In the data rows, 128 means zero.
Here are some rows, each followed by its group. Rows of different groups can look alike.
[146 107 130  95 181 147 114 136  67 167 140 147  91 182 168 113 131 104 149 124  55 137 119  98 207 190  30  64 126 117 130  45 117  77 174 132 180  70 122  94 128 103 138 178 194] 1
[156 125 139 112 140  93 171 124 123 172 165 112 160 168 142 125 161 126 155 135 127 123 129   0 108 137 128 105 141 115  96 142  46 111 133 115 148 134 146 135 130 111 158  97 143] 2
[170 116 116  54 122  95 177  99  93 169 152  68 123 130 172 131 161 141 201 168 142 145 100 103 158 119 109  33 131 176  50  83 105 115 189 103 118 149 162 128 107  76 193 107 133] 2
[132 118 120 139 113 159 104 157  88 134 129 234 104 144 113 139  59 102 101 174 107  78  86 123 209 149 188 127  99  58 144 137 106  87 143 100 151  52 149 129 128 132 103 129 154] 3
[119 101 139 136 100 176 151 152  87 168 172 255 130 124 103 154  47  94 140 203 124  90  68 143 211 152 192 101  81  79 118 111 148 114 175  82 144  71 184 123 121 134 160 103  92] 3
[102  80 160 148  90  94 160 122 164 134 112 140 120 110 128  83 130  59  58 182 112  76 127 175 121 143 188 135 170 175  79 116 133 141  96 110  64 143 119  64  95 150 141 118  65] 4
[165  73 122 112 123 131 102 124   0 150 144 169 124  91 107 124  68  88 100 162 107  80 146 133 190 133 182 113 125  97 124  85  99 158 112  93 160  51 181 111 138 130 108 138 108] 3
[148 114 109 124 195 136 136 136  46 194 167 154 130 138 197  77 123 103 191 124  96 136 114 128 193 170  81  90 185 105 130  57 128  50 165 112 172  90 155  71 126  74 114 186 191] 1
[153  85 146 105 152 118  80 161  57 175 130 153  96 138 188 146 106  74 179 121  51  96 132 142 204 214  13 109 235 116 159  51 160  20 112 138 188  59  87  72 122 124 104 199 179] 1
[134 158  88 169 102 153 111 117 159 117 106 121 135 110  80  88 130 121 107 162 161  87 125 131  99  73 182 144 103 137 137 182 142 159  38 137 129 164   0 156  98 143 121 177  44] 5
[114 115 152  51 205 123 105 112 255 139 127 181 122  89  87  93 127 120 126 113 161 199 187 134  66 174 168 117 118 194 166 128 131 142 110 162 150  82 156 132 110  88 156 149 169] 6
[116 105  99 101 126 185  74 129 114 125  95 194 101 108  93 135  68  94 104 173 108 114 126 153 191 142 174  87 132 113 149  92 127 154 168  41 182  84 162 151 144 131 102 170 125] 3
[138  81 169 137  96  71 196  99 146 129 150  80 130 114 120  95 117  68  79 147 125 170 134 152  62 162 184 143 145 139  66 123 102 125 112 111  68 153 111  73 104 122 149  96  87] 4
[147 120 118 143 164  96 187 130  92 155 161  88 179 143 176 120 177 152 186 109 139 155 112 147 107 109 108 129 172 118 117 170  92  75 163 115 127 158  99 132 117  95 168 115 156] 2
[ 23 122 121 112 122 158 123 124 132  69  14 146  39  38 132 172  92 193 137  65 153 200 103 119 115 155 117 175 134 144 189  75 152 191  74 213  50 158 165  88 174 120 118 122 168] 7
[102 194 146 127  91 139  99 119 134  82 143 134 139 154  57 206 154 194 122  82 191  99 178 113  68  43 126 198  74 223 161 220 138 166  90 152 122  99 195 225 147 195 134  85  85] 8
[132 103 147 116 193 153 109 138  73 162 148 127 105 104 191 113 114 100 156 118  70 124 137 120 206 237  82  96 150  59 166  37 130 146 173 135 190  81  37  67 136 113 109 192 157] 1
[125  65 145 129  92  90 169 150 151 160 137  93 109 139 148 130 133  98 104 158  59 155  79 180 133 159 125 136 150 156  77  90 133  90 143 103  85 112 148  66 103 136 141  87 117] 4
[188 165 129  68 152 101 197 114 129 206 130  57 151  90 172 125 183 151 177 162 131 140 100 139 131 138 101  69 120 132  71  98  96 109 167 101 129 145 100 130 111 104 157 113 160] 2
[152 152 136 192  78 178  90 132 163  92  99 144 146 128  85  78  95  98  46 139  92  74 183 161  91  69 157 163  78 141 171 171 123 146  79 167 106 140  56 168 110 172  63 222  23] 5
[142  72 156 100 131 150 175 166 123 142 152 222  89 116 114 111  51  66 100 192 108  87 122 119 191 137 184 124  87  91 109 133 115 116 156  96 131  69 155 113 115 113 131 129 127] 3
[185 131 108 173 155 101 195 154  48 157 165  97 161 150 196 152 139 132 154 151 129 111  52 155 155 121 140 110 125  71  78 159  90 118 205  88 130 145 105 139  60 108 155  50  74] 2
[ 96 203 177 129  90 154 122 109 183  63 135 114 148 144  56 165 170 201 130  90 187 160 178 113  61  48 147 177  78 162 139 184 178 176 130 167 112 143 159 210 107 152 163  54 111] 8
[133 106  39 115 160 140  92 161  54 156 156 200 127 130 198 119 253  90 136 109  55 123 104 129 184 214  78 132 158  49 177  47  76  89 150 142 180  55 105  64 129  96  82 176 208] 1
[105 183 170 117 165 198 115 104 154  51 148 116 150 109  50 139 161 209 155 113 216 186 207  98  78  89 145 175  40 164 187 184 154 189  97 142 136 203 173 203 167 105 175 124 132] 8
[115 124 161 126  63 144 101 157 148 100 139 169 119 155  92 179  92 173 103 135 133 138 160 101 132 152 120 157 158 145 185 126 131 152 159 127 173  88 177 119 133 151 122 105 106] 9
[ 60 124 119  71 198 131  73 108 151 111  86 120  91  64 136 147 127 132 105  56 145 172 140 126  95 193  87 161 160 151 178  98 220 152  85 208 126 142 103  81 157 114 109 227 200] 7
[125 108  99 101 129  93  93 111 150 136 107 159 138 118 115 178 119 126 137  94 129  99 169 108 133 108 130  96 146 118 146 114 131 138 135 142 131  98 147 151 141 127 106 167 131] 10
[105 137 142 174 107 169 167 158 154  82 151 100 131 131 115 120  85 161  66 149 139 151 142 158 118 108 127 181  68 129 132 159 101 160 132 146 117  96 126 188  95 186 119  91  72] 9
[100  53  99 128 112  93 152 135 173 136 104  99  98  86 143 129 102  88  99 168 116 113  94 154 107 138 189 123 192 148  74  99 105 160 105 114  60 149 158  80 147 164 153 134 113] 4
[115 152 183 162 106 200 101 173 150  91 142 116  78 158 112 150 129 176  85  76  98 155 143 132  79 124  90 196  78 187 162 142 115 118 155 136 104  98 108 151 135 138 101  54 104] 9
[ 77 131 129 117 145 150 129 112 137  76 127 137  92 104 151 171  90 170  93  79 153 199  99 103 119 164 105 208 114 147 193  88 162 157  83 220  94 166 122 101 164 105 149 118 139] 7
[188 116 117 144 100 192 166 122 139 160 130 136 127 115 113  68 109  49 109 195  84  97  76 185 149 100 179  90 101 112  66  99 123 120 145  74  80 125 105 120 129 113 144 117  80] 3
[ 96 184 126  87 172 171  85  72 191  78  43  98  63  84  98 116 140 156 125  90 169 156 189 130  87 134 107 140 113 186 183 106 173 169  69 176 153 155 107 102 141 116 135 189  90] 6
[158 164 106 182 111 149 104 162 126 104  55 136 139 135 134  70 130  86  97 138 135  83 170 135 111  88 140 125 112 118 148 177 121 128  55 179 117 162  72 136 121 102  84 167  43] 5
[114 146 155  53 131 106 118 189  77  86 146 152 151 169 121 168 113 187 148  86 121 139 158 107 123 105 108 221  87 105 165 164 148  97 153 145 201 109 124 165 133 156 115  69 149] 9
[159 126 146 121 175 139 115 110  83 188 132  80 131 153 187 114 143 118 153  98  84 125 116 126 169 211  41 103 130  79 143  86 114  79 173 138 212  74  70 121 145  87 119 152 190] 1
[136 113  93 104 141 108  40  80 146 128  82 152 109 139 119 134 162 123 131  89 113  51 152 130 122 103 124 121 155 151 152 110 133 152  78 144 134  91 166 113 126 126  92 185 146] 10
[ 76 146 121  98 141 155 134  93 171 104 126  78 129  99  67 108 133 124 138 137 140 164 152 122  87 159 118 148 112 189 145  84 156 136  89 185 134 168 114  86 109  79 148 155 127] 6
[153 152 143 136 108  97 166 142 187 173 169 125 188 155 179 158 159 133 205 114 133 119  80 140 147 105  72 115 173  82  88 174  89  84 171  75 159 150 104 151 104 116 155  87 132] 2
[163 126 126 137 133  83 165  92 104 150 145  87 192 153 151 158 208 116 181  97 120 139 122 148  94 130  92 117 152 122 103 146 115  73 157 119 130 147  88 137 139  85 153 137 127] 2
[180 126  94 162  75 117 194 137  96 160 145 116 132 118 148 115 105  96  63 199  78  88  71 135 174 104 176 102 131  77  75 133 114  92 194  77 103 129 125 108 124 148 141  73  52] 3
[158  52 102 154 155 147  86 177  73 154 135 153 143 163 220 122 115 102 133 128  35 173 106 149 190 211  59 127 167  66 143  65  93  76 174 135 156  97  58 102 127  90 110 186 170] 1
[156  96 113 147 118  98 132 148 142 195 128 189 114 104 125 139  92  36  93 189 116  75 118 169 160 145 181  91 148  87  79 111 130 140 138  59 118  96 177 112 123 140 153 130 132] 3
[162 126 110 147  94 120 160 140 127 158 129 167 135 127 122  94  90  93  62 165 118 127  90 167 163 140 171  96 144  91  80 103 112 129 154  82 114 125 111 108 178 124 133 122 117] 3
[127 123 155 117 140  93 170 113 115 163 131  81 156 163 168 153 195 132 175  97 124 105 104 122 139 122  91 108 167 109  96 158 161 120 183  86 123 133 136 144 101 102 137 105 154] 2
[115  89 144 127 121  85 169 110 156 147 127  92 106  89 148 143  83  98  79 165 107 159 103 164 115 149 181 125 119 108  52 114 139 109 119 106  67  80 162  55 133 140 150 134 130] 4
[ 85  43 142 154 105  76 157 171 177 132 101  93 116 104 131 129 119 116  50 157 121 137 117 176 105 122 188 154 214 149  46 131 139 134 127 106  41 113 157  89  74 190 132  70  77] 4
[179  87 109 128   0 101 162 124  77 157 143  82 130 167 177 130 184 122 169  98 119 112  87 117 120 140 101 101 150 112 107 150  93  61  92 111 137 132  92 121 135 171 125 145 136] 2
[ 17 107 123  90 156 151 128 134 125  60 178 162  92  52 144 158  79 143 108  78 171 214 119 105  76 158  96 204 151 157 178  93 203 156  34 214  83 165  89  84 136 123 125 147 163] 7
[ 98 175 168  74 121 173 120 121 196  66 151  89 128 133  54 210 160 224 152  83 231 141 178  99  64  71 174 162  89 169 125 184 163 174 111 161 119 161 213 207 203 144 159  89 129] 8
[150 125 137 153  90  29 158 160 133 146 130 181 125 108  99 141  78  85 109 174 127  82  74 139 157 124 220  84 116  61  81 159  56  80 154  48 123  90 169 147 110 157 138  55 104] 3
[120 146  96  86 127 126  91 101 136 121  87 109 128 122 109 141 111 132  91 126 115  82 182 117 125  98 132 162 124 169 128 134 144 154 101 138 120 114 141 167 132 126  92 130 126] 10
[ 98 181 168 108 146 172  85 114 154  68 100 139 159 123  39 166 132 196 148  88 209 120 207 121  81  79 164 183  68 178 187 219 160 159 133 153 196 248 189 210 130 165 161  85 114] 8
[152 121  92 112 115 115 117 126 125 171 103 193 101 128  97 116  49  65 104 193  98  44 123 136 204 127 166  59 130  83 106 101 110 144 159  79 176  35 190 125 124 148 137 159 127] 3
[200 122 164 120 146  92 178 110  58 147 141 100 147 141 135 122 189 115 189 113 143 125 115 114 131 122 102 102 169  71  96 134 101 108 153  97 144 155 111 129 113  90 165 155 137] 2
[116 155 140 134  81 160 100 159 118  98 118 156 129 135  88 130 119 162 105 107 128 109 121  79 120  91 143 146 111 160 170 159 117 145 152 154 122 103 136 157 127 189  87 102 103] 9
[156 130 146 147  77 104 214 114  71 192 155 135  75 164 199  70 170 115 170 140 118 111  62 135 154 128 146 114 124  93  90 139 105  98 216  82  84 119 101 131 128  88 167  65 143] 2
[ 63 170 130 113 170 185 105 144 127  55  97 119  63  96 138 173 141 205 151  61 153 197 103 167 101 150  73 195 141 165 209 135 177 157  52 224 108 174 106 123 166 123 111 159 120] 7
[167 102 121 124  82 118 169 154 116 163 125 156 132 141 136 161  86  75 110 215 106  63  62 160 174 112 202  83 137  98  72 189 105 119 161  45 126 109 141 117 133 169 135  76  95] 3
[170 127  97 101 125 111 154  90 118 168 174  96 151 131 184 122 189 150 189 154 128  87 120  99 144 113  96  70 138  97  99 116 120 108 168  89 156 152 131 135 114  94 122 175 151] 2
[136 160 122 176  70 220 142 173 137 109 126 154 121 103  88 106 103 109 109 193 134  82 124 138 153  86 212 121  95 145 113 173 139 138 101 102 115 172 120 157  95 119 108 124  40] 5
[131 175 155 115 188 155 112  43 105  76 166 112 169 109  56 149 166 183 186 113 239 150 189  99  58  82 157 163  88 147 167 255 145 245 111 143 174 189 183 231 126 122 163 131 139] 8
[155 105 122 135 121 139 135 159 112 157 128 178 128 124 181 115  84  81 101 167 109 110  93 152 175 124 155 105 157  89  84 156 120 126 168  83 138 106 146 133 109 139 128  98 112] 3
[168  79 119 140 154 140 139 178  42 159 162 168 150 170 207 111 101  66 131 123  57 112 108 133 194 206  45 135 165  97 142  66  91  62 166 120 172  44  70  86 113 123 121 139 171] 1
[161 168 127 135 111 162 108  96 141 104  97 143  62 149  88  85 136  93  95 139 140  92 150 144  89  76 171 128  81 145 142 171 137 153 108 139 157 173  66 169 131 131 108 165  71] 5
[144  61 111 120  67  48 106 126 178 194 101 103 105 116 170 114  97  96  88 147  75  80  90 191 130 140 177  93 244 140  69 117 104 107 117 111  67  93 150  26 113 142  93 129 118] 4
[100  93 173  98 200 119 109  72 198 121 118  74 122 104  90 108 160 103  63 105 157 158 197 124  77 163 172 146 114 195 140 116 135 152  88 152 111  92 147  94 134 135 139 146 131] 6
[ 46 126 148  89 186 122  87 113 146 106 109 136  87  86 117 141 110 137 100  47 179 211 148 140  70 185 100 207 147 188 180 127 158 173  65 192 116 130 122  72 110  95 153 149 168] 7
[141 147 127  93 159 111 154 102 110 174 149  81 185 167 144 144 196 119 220 114 151 126 138  95 115 125  99  69 140 104 115 118 105 120 155  91 130 119 136 157 125  88 173  94 178] 2
[110 130 134 121 150 145 107 111 155  92 113  64 133 135 119  75 135 167 104 122 149 161 154 102  84 149 131 145  87 136 155 117 152 135  82 172 128 159  99 126 112  81 117 161 130] 6
[163 154 101 187  83 170  94 102 134  83  86 130 150 122  58  53  92  89  60 151 118  73 144 146  98  79 193 131  79 170 165 170 130 170  78 163 164 165  73 169 111 154  69 163  66] 5
[108  83 187 159 106  62 184 128 154 166 113  87 118 107 144  90 117  82  94 181 144 157 125 181  81 149 191 109 167 155  59 113 130 125 111  98 105 119 139  67 106 122 172  71  83] 4
[160 156 136 143  97 151 153 139 116 157 130 168 122 136 136 110  80 113  89 214  77 112  54 144 197 126 161  81 105  80  80 110 126  95 166  80 136  74 146  83 137 108 115 111 121] 3
[  6 137 106  84 170 179 112 127 138  87 124 143  68  90 143 219 106 169 130  59 169 186 119 109 105 167  91 170 150 148 190  90 214 176  92 216  76 186 159 102 172 124 145 131 226] 7
[147 179 112 175 108 139 151  72 141 111 112  96 146 119 108  69 125 114 115 146 142  89 138 122 106  71 193 129  82 133 130 152 131 153  83 136  94 219  68 179 123 100 117 125  43] 5
[212 130  95  96 140  73 140 106 114 159 124  39 122 160 167 139 214 148 192  90 116 120 139 106 120 117  80  80 148 135 101 115 108 109 160 115 130 165 114 144 133 113 153 144 157] 2
[109  33 156 153  76  43 173 160 194 133 122 132 135 115 140 113 104 104  84 145 137 199 111 168  63 130 161 164 156 227  59 166 142  98 124  94  77 143 164  71  81 141 127  59  98] 4
[124 142  98 169  93 163  88 124 105 120  96 161 148 104  98  82 116 100  85 134 138  88 164 108 117  71 160 137 100 134 163 161 108 140  75 138 155 177  76 161  99 121  94 159  70] 5
[124 116  94  89 218 125  54 103 121 145 123 172 128 117 121 114 129 108 126  97 132 107 181 108 113 122 133 132 182 118 160 113  91 144 122 126 147 127 126 115 143 135  80 170 165] 10
[100 173 178 136 119 146 116 168 159  91 119 149 121 143  95 154 115 145  93  89 111 150 139 116 110 133 117 172  95 166 189 132 115 126 109 157 112 103 123 128  60 143 119 128 117] 9
[101  94 145 183  91  99 164 121 166 126 125 140  94  90 124  93 102  96  70 167 122 131  82 132 128 131 195 123 149 142  89 151 110 147 125 126  55 166 105 108 113 153 135 115  77] 4
[148 137 143 122 136 148 181  97 115 152 123 101 175 160 152 129 141 139 171 204 141 113  92 117 173 117 158  46 150  74  63 115 112 148 145  86 144 143 140 156 126  88 171 127 121] 2
[157 130  88 177  97 159 144 119 108  99 107 136 154 130 112  72 116  76  99 133 131  91 126 137 108  84  98 140 134 134 137 150 101 120  73 141 103 196  52 162 129 105  56 174  65] 5
[193  98 126  85 101  98 178 149  62 167 209 157 165 212 173 167 149 133 153 123 104 110  77 150 135 116 117 159 163 105 113 159  87 106 165 101 138 108  91 132 143 151 151  50 135] 2
[127 174  90 180  65 208 114 113 134  74  97 126 126 104  75  94  89 105  45 134 119 142 123 140 129  41 153 160  83 135 138 125 122 206  96 160 132 161 106 161 118 117  86 161  24] 5
[ 94 157 159 152 131 177  79 153 129  92 128 159 159 124  73 103  85 161  90 112 159 160 178 149 120 155 116 181  61 172 211 116 134 125 108 168 172  69 125 152 112 162 110 158 104] 9
[112  36 146 104 110  54 146 102 186 169  92  77 117  95 139 100 119  58  98 167 145 145 103 160 107 131 174 102 181 139  64 116 123 142 143  98  92 115 165  63 127 134 197  79 151] 4
[ 94 192 181 121  96 196 148 176 148  42 191  52  94 160 101 117 108 191 104 121 121 164 130 122 108 129  95 192  54 165 144 122 142 106 132 142  96 126 156 161 119 176 130  65 112] 9
[130  58 139 123 120  21 148 153 156 179 151 126 125 106 167 126 147  48 121 150 109  93 113 161 110 130 171  95 255 112  96 130  80 125 127  81  90 101 150  56 113 136 148  94 122] 4
Which 4 groups are nearest to each row below, nearest first, going by the distance to the group's nearest row?
[151 127 126 123 152 160 117 160  66 145 139 140 131 162 178 174 119  91 168 131 115 168 113 134 170 200  90 108 145  74 128  79 137  90 168 127 190  74  87  81 154 112  81 145 195]: 1 3 2 10
Which 4 groups are nearest to each row below, nearest first, going by the average distance to the group's rows?
[116 123  84  82 147 133  69 129 120 111 109 143 114  76 119 153 149 132 137 111 182  94 147 102 121  99 160 109 185  56 136 141 123 179  81 147 108 129 147 138 166 136 144 171 162]: 10 6 7 5
Which 4 groups are nearest to each row below, nearest first, going by the distance to the centre of the group?
[190 125 122 165  92 101 186 160  86 153 183 113 181 200 192 171 177 154 152 128  92 112  50 137 160 121 132 129 208 132  87 144 103 131 178  91 143 138 114 149 118 138 160  53 128]: 2 3 4 9
Which 5 groups are nearest to each row below, nearest first, going by the distance to the group's nearest row?
[127 105 145 139 180 147 118 164  72 157 142 182 156 134 175 135  91 109 142 131  64 146 126 140 189 207  59 127 133  91 156  68 111  98 140 123 199  49 114 126 171 109 123 146 194]: 1 3 10 9 2
Which 5 groups are nearest to each row below, nearest first, going by the distance to the centre of the group?
[149 103 124 133 141 147  97 140  84 159  95 205 108 162 127 136  72  71 113 180  97 102  91 137 196 165 134  66 131  81 135  83  82 120 146 105 148  73 143  85 143 131 111 133 133]: 3 1 10 2 4
